In the rows, 128 means zero.
Turns in one plane each, and the order they were made in; the first pair answered:
turn Sut:
[112 156 119 124 148 139 110 138 127 119 100 109 147 153 115 119  96 152
  89 122] |-> [121 156  82 145 154 156 131 138 135 129  98 121 154 126 114 120 122 145
 115 143]
[107 120 135 122 130 123 130 135 123 132 117 106 120 120 130 134 114 130
  94 124] |-> [106 120 105 133 135 131 145 132 127 136 121 109 127 106 136 133 130 135
 117 132]
[105 109 113 126 129 116 109 123 105 131 137 130 136 147 169 134 131 111
 172 163] |-> [127 122 140 137 108 126 105 131  99 138 114 159 110 137 133 154 145  92
 148 166]
turn git:
[117 111 135 105 135 105 100 123 119 114 161 111 135 161 150 112 104 132
 141 108] |-> [128 135 141 104 132 102  85 114 116 113 143 126 130 170 131 116 104 132
 133 111]
[106 114 145  49 116 118 137 100 131 107 128 124 109 117 151 163 119  96
  68  93] |-> [111 172 141  59 131 146 120 101 137 111  85 141 137 148 112 151 116 119
  62 123]
[133 140 136 131 126 128 123 107 145 115  81 135 128 134 111 131 140 127
 127 149] |-> [113 113 118 135 142 143 152 125 153 121 101 110 136 130 126 119 135 132
 137 156]
turn zovo:
[125 166 107 175 151 153 135 128 137 114  91 157 133 114 100 119 192 138
  84 158] |-> [127 167 109 184 151 150 134 129 134 119  94 167 134 115  98 114 193 138
  92 160]
[109 126 125  94 131 117 166 142 135  94 148  75 121 135 104 132 124 135
 148 109] |-> [109 130 108  98 133 110 164 128 134  91 149  81 130 130 113 129 133 138
 163 111]
[163 128 107 120 132 151 163 106 145 158 131  78 134  85 157 152 145 107
 108  75] |-> [169 134  85 133 134 135 159  90 140 164 136  94 145  86 166 141 158 109
 139  83]
turn dizag:
[113 174 154 123 125 109  96  84 125 122  99 151 123 118 136 118 159 111
 119 140] |-> [118 179 162 132 129 125 103  97 125 132  89 155 126 125 118 115 155 111
 116 150]
[134  57 122 118  96  81 121 147  92 120 171 113 104 145 153 102 120 140
 111 101] |-> [147  61 139 134  85  88 120 157  88 131 161 135  91 148 129  98 123 133
 111 114]
[142 142 120 128 129 122 123 119 133 124 111 169 129 124 114 124 149 129
 154 152] |-> [138 146 119 131 139 141 129 130 137 126 105 161 137 129 106 120 143 135
 146 161]
turn Nogu:
[128 149  99 110 135 115 125 108 137 115 112 116 135 127 147 127 135 135
 135 118] |-> [127 149  96 110 133 117 120 109 135 116 113 115 137 131 147 128 135 137
 133 119]
[126 105 100 152 146 102 149 115 110 153 132 133 140 120 125 112 131 145
 158 145] |-> [127 120 129 139 139  85 117 107 102 145 120 142 140 152 118 109 112 147
 146 135]
[108 102 114  93 145  48  78 116 147  71  98 129 172 143 176 113 103 167
 115 128] |-> [111 107 127  73 138  64  83 125 156  63  81 117 158 128 166 137 110 156
  77 118]
[ 95 117 105 103 141  98 135  92 115 101 155  88 143 125 172 129 116 137
 127 104] |-> [ 95 121 113  98 141  92 123  89 112 100 152  95 144 133 169 129 111 139
 125  99]
Pairs:
Each pair is 2 to 4 turns apart.
[139 157 127 157 135 179 166 150 139 143 112 161 131  91  91 132 137 122
 102 150] |-> [124 119 176 111 115 146 151 149 128 122 138 130 102 102 117 150 106 114
  61 104]  git, dizag, zovo, Sut
[142 165  86  90 162 106 104 108 130  92  82 140 159  98 173 157 183 134
 121  90] |-> [141 178  85  92 165 119 110 110 133  92  74 139 171 108 160 149 177 142
 123 101]  git, git, git, git
[115 142 125 162 132 129 105 137 108 175 149 167 149 170 113  83 106 138
 184 171] |-> [101 135 156 144 142 160 124 164 119 174 146 134 146 177 103  83  81 140
 149 170]  dizag, zovo
[130 149 138  90  85  72  98  72 124  98 120 112  61  81 153 186 152 124
 114  53] |-> [128 233  93 116 146 184 126 103 161 119  46 107 120  99  86 151 154 160
 105 122]  git, Nogu
[128 177 121 141 160 143 112  87 146 119 118 151 152 142 122 145 131 191
 138 135] |-> [149 172 128 153 142 148 119  88 143 124 110 174 125 116 107 161 158 169
 131 137]  git, git, Sut, git
[103 103 164 110 120 108 156 143 119 120 156  84  77 134 146 156 103 117
  72  91] |-> [119 128 149 106 114 113 151 124 123 116 129  98  66 108 136 179 137 108
  60  87]  zovo, Sut, Sut
[102 129 138 133 155 198 163 179 149 141 128  87 150 139 103 113  97 138
  98 151] |-> [122 134 162 151 137 197 153 184 139 155 119 123 130 136  80 113 108 124
 101 161]  Nogu, Sut
[136  39 183 137 110 193 174 166 130 148 149 114  86  96  89 142 103  93
  92 147] |-> [124  31 150 136 127 196 189 167 138 143 160  93  99  88 109 135 105 101
 107 147]  Nogu, zovo
[167 157 158  98 104 109  90 140 106 121 101 140 111 150  93 137 120 109
 104 117] |-> [144 165 142  86 134 143 112 156 121 117  92 103 135 159  95 129 104 124
  91 125]  dizag, dizag
[117 142 102 100 151 148 146 132 156  93 118 109 131 122 146 134 129 126
  86 127] |-> [118 119  83 111 147 132 156 127 151  98 138 115 132 107 165 128 139 119
 115 127]  git, Nogu
[131 121 151 105 125 111 110 122 160 120 126 106 153 140 151 138 105 136
  91 111] |-> [137 108 146 108 118 118 129 125 164 117 130 109 137 108 147 152 127 121
  88 108]  dizag, Nogu
[151 121  96 117  87 151 167 113 123 135 126 145 103  69 122 155 175 122
 117 124] |-> [144 138  72 150 103 145 156 109 117 151 136 169 139 102 120 116 163 144
 176 155]  zovo, Nogu, git, git
[129 163  81 145 150 175 157 144 141 140  91 128 149 111 103 131 157 140
 135 163] |-> [123  88  86 137 118 131 173 137 129 136 147 117 109  77 155 153 167 110
 147 127]  git, dizag
[108  81 175 121 105  78 120 135  97 116 162 128 100 122 146 143 122  95
 105  86] |-> [111  96 185 109 109 107 128 149 110 113 140 114  97 117 125 151 125  92
  64  88]  dizag, zovo
[159  97 230 105 108 135 108 128 122 104 108 109 127 120 124 136  76  95
  81 153] |-> [134  66 173 138 147 171 160 156 136 128 139  87 165 108 150 101  79 109
 143 189]  git, git, Nogu, Nogu
[151 157 158 138 116 135 115 134 131 125  92 151 109 151  88 129 133 127
 123 142] |-> [144 149 131 128 129 162 146 144 150 121  93 124 105 117  98 146 151 120
 103 139]  zovo, Nogu
[153 109 162 140 104 143 138 162 121 148 123 139  94 117  94 137 137 112
 113 137] |-> [148 120 165 123 106 144 131 156 125 136 114 131  93 117  94 142 135 114
  92 127]  dizag, git, git
[115  78  85 167 148 158 172 170 135 135 151 124 148  96 106 108 137 119
 149 180] |-> [ 84  81 112 116 164 156 159 170 147 109 145  71 156 125 121 114  95 138
  98 144]  dizag, Sut, dizag, Sut
[120 143 151 113 146 174 132 162 144 112 119  88 141 137 115 132  87 133
  95 107] |-> [127 138 129 121 148 189 151 158 153 114 113  94 138 106 114 140 114 119
  98 115]  git, git, git, Nogu
[107 102 153 111 129 143 151 144 138 132 138 105 111 126 138 131 120 128
 100 117] |-> [108 100 118 142 137 134 156 137 132 143 153 125 132 125 149 108 129 138
 153 140]  Sut, Nogu
[111 123 160 119 150 174 141 163 139 137 122 107 128 138  94 115 104 124
 106 147] |-> [105 152 139  99 161 169 124 135 142 118 109  93 144 143 105 121 108 139
  99 134]  dizag, git, git, git
[120 147 184 106 149 156 104 157 137 132 103 109 135 176  88 101  70 153
  85 134] |-> [105 112  57 117 159 100 122 103 135 116 163 112 160 117 180 106 132 153
 185 117]  Sut, zovo, dizag, dizag
[132 136 145 101 126  93  89 127 124 107 129 137 130 154 135 109 127 129
 132 110] |-> [121 119 130  93 141 143 136 152 150 104 125  98 124 119 136 119 136 122
  98 112]  git, Nogu, Nogu, git
[131 144 160 129 132 162 133 129 125 110 136  83 130 157 125  87  76 119
  94 152] |-> [143 152 107 172 137 167 146 121 127 128 134 118 144 137 122  76 114 118
 148 184]  zovo, Sut, Nogu, zovo
[125 116 159  83 134 161 148 170 142 106  94  71  83 111 126 170 126  84
  10 105] |-> [150 225  96 112 141  84  51  81 114 102  57 165 144 170 116 136 147 128
 108 126]  Sut, Nogu, git, git
[100  74 163 137 120 111 124 143  98 153 203 127 105 136 140 117  97 114
 170 143] |-> [135 129 197 110  94 116  93 126 100 135 137 149  72 121  95 158 124  95
 100 125]  git, Nogu
[120  93  68 125 131  97 139  94 136 102 154 139 123  97 189 127 161 130
 186 121] |-> [131 136 165 113 110  74  67  93 110 103 123 162 121 184 137 111  98 148
 149 114]  git, dizag, Sut, zovo
